E: [-1.39 -1.39 -5.22 -4.09  3.29  3.29]
K: [-4.93 -4.49 -5.81  3.60 -1.36 -4.66]
D: [-1.36  3.30 -4.49 -4.67 -4.93 -5.81]
G: [-1.63  3.72  3.73 -4.21  2.68 -4.94]
[-1.39 -1.39 -5.22 -4.09  3.29  3.29]
E
where: [3.72]
G, 1
perm: [-4.49 -5.81 -4.93 -4.67  3.30 -1.36]
D
all E: [3.29]
4 5
diff D: [-1.37  3.30 -4.49 -4.67 -4.93 -5.81]
0, [-1.36]
all E: [-1.39]
0 1
diff G: [-1.63  3.72  3.72 -4.21  2.68 -4.94]
2, [3.73]

B: [-6.27  4.62 -1.90 -0.29  0.99  3.22 -6.63  0.77  1.09 -2.24]
P: [-0.11  0.03 -0.10 -0.06  0.06 -0.15 -0.12  0.07  0.08  0.35]
T: [-6.27  4.62 -1.90 -0.29  0.99  3.22 -6.63  0.07  1.12  6.24]
F: [ 2.72 -3.96  1.87  1.47  1.26  1.11  2.92  1.72  1.10 -5.13]
J: [-6.27  4.62  1.87 -0.29  0.99 -6.58  1.12  0.07  1.12  6.24]
common T P: 
[0.07]
common F J: 
[1.87]
diff J: [-6.27  4.62  1.87 -0.29  0.99 -6.58  1.12  0.07  1.12  6.23]
9, [6.24]
diff B: [-6.27  4.62 -1.90 -0.29  0.99  3.22 -6.64  0.77  1.09 -2.24]
6, [-6.63]

Y: [ 0.12  1.09  0.40  0.23  1.78  0.08  0.01  0.30  0.10  0.33  0.21  1.13
  0.51  0.77  4.92  0.01  0.43  0.00  0.23  0.00  0.05 -0.66  0.12 -0.02
  0.33  0.54  0.11 -0.04  5.73 -0.01  0.75  0.23  0.26  0.73  0.28  0.22
  0.14  0.11  0.11  0.00  0.22  0.46  0.17  0.24  0.33  0.33  1.64  0.01
  0.01  0.00]
S: [ 0.15  0.90  0.26  0.15  0.08  1.60  0.67 -0.04 -0.16 -0.29  2.48 -0.35
  0.89  0.35  5.93  0.01  1.44 -0.02  5.48  0.00  0.01 -0.06  0.07  0.10
  0.43  0.22  0.11  0.08  4.62  0.00  0.30  0.19  0.37  5.39  1.33  0.65
  0.18  0.29  0.33 -0.01  0.16  0.25  1.56  0.19  0.17  0.22  5.43  0.04
  0.06  0.00]
C: [ 0.14  0.26  0.05 -0.07  0.26  0.19  0.14  0.14  0.54 -0.24  0.21  0.63
  0.56 -0.07 -0.07 -0.03 -0.04 -0.01  0.43  0.00  0.10 -0.71  0.12  0.13
 -0.01  0.31  0.00  0.11  1.08  0.02  0.87  0.22  0.59  0.66 -0.03  0.00
 -0.07  0.09  0.13  0.22  0.14  0.05  0.10  0.08  0.75  0.40  0.67 -0.02
 -0.05  0.21]
W: [ 0.38  1.39  0.24  0.12  0.94  0.03  0.65  0.03  1.09  0.02  0.10 -0.11
  0.42  0.93  1.59  0.11  0.25  0.00  0.05  0.11  0.36  0.68  0.00  0.16
  0.11  0.11 -0.01  0.02  1.86  0.56  0.70  0.67  1.71  0.19  0.10  0.32
  0.29  0.15  0.34  0.00  0.23 -0.17 -0.03  0.33  0.70  0.30  0.20  0.08
  0.12  0.54]
H: [ 0.25  1.89  1.42  1.22  6.68  0.12  0.05  0.48  0.69  0.75  0.00  0.56
  0.10  0.26  4.86  0.00  0.34  0.10  0.14  0.43  0.44 -0.08  0.04  0.34
  0.22  0.66  0.11  0.26  1.61  2.56  0.42  0.53  2.51  0.55 -0.02  0.32
 -0.07  1.10  0.11  0.00  1.44 -0.02  0.06 -0.02  0.06  0.04  0.15  0.02
  0.15  0.00]
V: [ 0.36  0.00  1.45  0.47 -0.04 -0.01  2.07  0.13  1.38 -0.19  0.00  4.74
 -0.30  0.32 -0.12  2.25  0.12  2.14  0.02  0.10  1.69 -0.42  0.33 -0.03
  0.22  0.96  0.00  2.41  0.03  2.49  1.30  1.36  4.38  0.16  0.17 -0.01
  0.11  0.29  0.05  1.08  0.40 -0.12  0.08  0.09  0.73  0.01 -0.05  0.03
  0.06  0.43]
U: [ 0.19  0.64 -0.26 -0.01  1.40  0.09  0.22  0.09  2.46  0.19  0.01  0.03
  0.23 -0.25  0.29  0.10  0.01  0.01  0.09  0.10  0.13  0.38  0.41  0.10
  0.22  0.10  0.11 -0.27  6.54  0.00  2.06  4.85 -0.08  2.15  0.01  0.00
  0.10  0.03  0.43  0.00 -0.40  0.19  0.12  0.23  4.73  1.75  5.84  0.09
  0.00  0.54]
Z: [ 0.15  0.41  0.01 -0.37  0.32  0.13  0.31  0.05  0.15  0.45  0.00  0.48
  1.11  0.12  0.57 -0.02  0.11 -0.02  0.32  0.11  0.16 -0.24  0.23  0.01
  0.22  0.33  0.11 -0.18  2.81  0.12  0.53  1.24  0.55  0.97  0.18  0.33
  0.08  0.13  0.20  0.32 -0.19  0.38  0.14  0.00  0.76  0.34  2.17  0.23
  0.03  0.43]
N: [-0.15  0.51  0.30  0.30 -0.05  0.96  4.22 -0.01 -0.01  0.10  0.32 -0.16
  0.31  1.92  0.01  0.87  1.07  0.01  2.25  0.00  0.62  0.06  0.16  0.10
  0.01  0.53  0.00 -0.09  0.19  0.00  0.09  0.08  0.03  6.27  1.31  0.76
  0.18  0.11 -0.01  2.70  0.65 -0.05  4.65  0.05  0.23 -0.11  1.43  0.73
  0.09  0.00]
R: [ 0.26 -0.23  0.43  0.21  0.00  0.20  3.20 -0.08 -0.01 -0.76  0.00  1.50
 -0.14  1.34  0.15  0.86  0.96  0.45  0.00  0.11  0.70  0.43  0.15 -0.11
  0.42  0.63  0.00  0.14 -0.03 -0.02  0.23  0.01  0.49  1.51  0.28  0.21
  0.14  0.31  0.10  1.08  0.92  0.35  0.21  0.12  0.41  0.11 -0.01  0.21
  0.09  0.00]
all C: [-0.07]
3 13 14 36
perm: [ 0.35  0.49  0.42  0.12  1.51  0.14  0.45  0.00 -0.76  0.09 -0.23  0.20
  0.26  0.31  0.11  0.21  0.21  0.92  0.00 -0.14  0.70  0.21  0.21  1.34
  0.96  0.00  0.11  3.20  0.00  0.86 -0.02 -0.01  0.10  0.28  0.43  0.14
  0.63 -0.11  0.41 -0.01  0.15  0.15  0.00  0.23  1.50 -0.08 -0.03  1.08
  0.01  0.43]
R
[-0.15  0.51  0.30  0.30 -0.05  0.96  4.22 -0.01 -0.01  0.10  0.32 -0.16
  0.31  1.92  0.01  0.87  1.07  0.01  2.25  0.00  0.62  0.06  0.16  0.10
  0.01  0.53  0.00 -0.09  0.19  0.00  0.09  0.08  0.03  6.27  1.31  0.76
  0.18  0.11 -0.01  2.70  0.65 -0.05  4.65  0.05  0.23 -0.11  1.43  0.73
  0.09  0.00]
N

L: [-7.27 -2.19  2.30  4.02 -6.86]
A: [ 4.05  3.38  3.85 -0.95  7.13]
Q: [-7.21  3.34  4.05 -0.68  6.93]
X: [ 4.04 -2.19  2.30  4.02 -6.86]
diff L: [-7.28 -2.19  2.30  4.02 -6.86]
0, [-7.27]
perm: [-0.95  7.13  4.05  3.38  3.85]
A
common Q A: 
[4.05]

sab: [ 4.66  1.70  0.38  0.25 -0.15  0.24  0.95  7.28 -0.44  0.92 -2.17 -4.40
 -0.10  2.57  1.44 -0.36  5.03  3.02  4.49  1.80  0.79  3.90  0.77 -3.66
 -1.95 -1.46  0.69 -0.83  0.03  2.16  0.72 -0.87  2.06 -3.14 -3.76  0.18
 -3.59]
kebu: [ 1.32  3.62  0.18  0.02  0.56  1.73  2.25  5.54  1.36  2.23 -1.63 -2.97
  2.30  4.06  1.24  1.01  3.80  0.59  5.50  1.96  1.37  5.74  0.06 -4.08
 -0.88 -2.29  1.48 -1.98  0.64  1.99  0.10  0.55 -1.32  0.43 -2.57 -0.77
  0.89]
Fave: [ 3.93 -1.59  0.93 -0.94 -0.52  0.13 -3.04 -5.86 -0.89 -3.22  2.85  4.47
 -1.84 -3.74  0.24  0.07 -3.90 -1.22 -5.58 -1.38 -1.22 -5.08 -0.14  2.36
 -0.71  3.25 -1.85  3.43  0.62 -1.18  0.03  1.36  1.27 -1.31  1.37 -0.08
 -1.23]
guv: [-2.32  3.01 -0.34 -0.70  1.75  1.64  1.25 -0.98  0.98  2.10  0.39  1.80
  5.29  3.94  0.85  2.58  1.15 -1.61  2.06 -0.45 -0.43  5.49 -0.10 -0.87
  2.29 -1.69  1.80 -2.69 -0.78  1.13  1.91 -2.67 -2.85 -1.62 -5.78 -1.07
 -2.88]
Bomu: [-0.44  1.70  0.38  1.64 -0.15  0.24  0.95  7.28 -0.44  0.92 -2.17 -4.40
 -0.10  2.57  1.44 -0.36  5.03  3.02  4.49  1.80  0.79  1.64  0.77 -3.66
 -1.95 -1.46  0.95 -0.83  0.67  2.37 -1.75  1.65  1.90 -0.44  0.91  0.79
  1.64]
lumat: [ 1.47 -2.31  0.24 -0.77 -0.59 -0.28 -0.32  4.66 -1.51  0.27 -0.10 -5.85
 -4.37 -0.13 -1.03 -2.87  0.79  1.96  0.55 -5.10  1.22 -3.26 -0.18 -1.69
 -0.26 -0.90 -2.38  1.35  1.34  0.79 -1.46  3.45  2.19  2.76 -0.13  1.07
  5.19]
where: [3.94]
guv, 13
common Bomu Fave: 
[0.24]
all Bomu: [-0.44]
0 8 33
where: [2.30]
kebu, 12
where: [-0.14]
Fave, 22
all Bomu: [0.95]
6 26

muf: [-2.60  1.62  1.61  1.61]
gim: [ 6.17 -2.66  1.34  3.71]
Gomed: [-5.99  2.51  4.17  1.05]
Besin: [ 6.07 -2.60  1.61  3.79]
all muf: [1.61]
2 3
diff muf: [-2.59  1.62  1.61  1.61]
0, [-2.60]
diff muf: [-2.60  1.62  1.62  1.61]
2, [1.61]

kote: [-3.91  3.59 -0.72  0.32  0.00]
vub: [ 8.17 -1.11  5.10  6.31 -2.62]
zoki: [-0.01 -3.41  0.00  6.95 -1.59]
duti: [ 3.59 -3.91  0.00  0.32  6.94]
dat: [-3.40 -4.15 -0.31 -1.83  0.33]
nezaf: [ 3.59 -3.41  0.00  0.32  0.00]
common duti zoki: 
[0.00]
perm: [-3.91  0.00  0.32  3.59  6.94]
duti
where: [6.95]
zoki, 3
all nezaf: [-3.41]
1
[ 3.59 -3.91  0.00  0.32  6.94]
duti
diff kote: [-3.91  3.59 -0.72  0.32  0.01]
4, [0.00]

vugim: [-3.13 -7.11  1.64 -5.25  1.21  2.07  0.11  3.29  4.74 -1.40  1.50  4.74
  2.52 -0.44 -1.02  0.19 -3.15 -1.12 -2.17 -1.39 -1.53 -2.77 -0.99]
tun: [ 3.28  7.58 -2.09  5.64 -2.55  1.91 -3.38 -0.78 -3.10 -0.25 -2.14 -3.53
 -2.67 -0.80  1.44 -0.40  0.07 -0.96 -1.88  3.39  0.67  1.71 -2.55]
radem: [-1.57 -3.32 -0.59 -3.50  1.17 -7.07 -4.45  7.50  5.87 -3.23 -1.39  7.12
  1.22 -1.66  1.24  2.05 -8.19 -4.55 -7.08 -3.21 -2.49 -4.84 -0.14]
diff vugim: [-3.13 -7.11  1.64 -5.25  1.21  2.08  0.11  3.29  4.74 -1.40  1.50  4.74
  2.52 -0.44 -1.02  0.19 -3.15 -1.12 -2.17 -1.39 -1.53 -2.77 -0.99]
5, [2.07]
where: [-7.08]
radem, 18
all tun: [1.71]
21
where: [-1.40]
vugim, 9

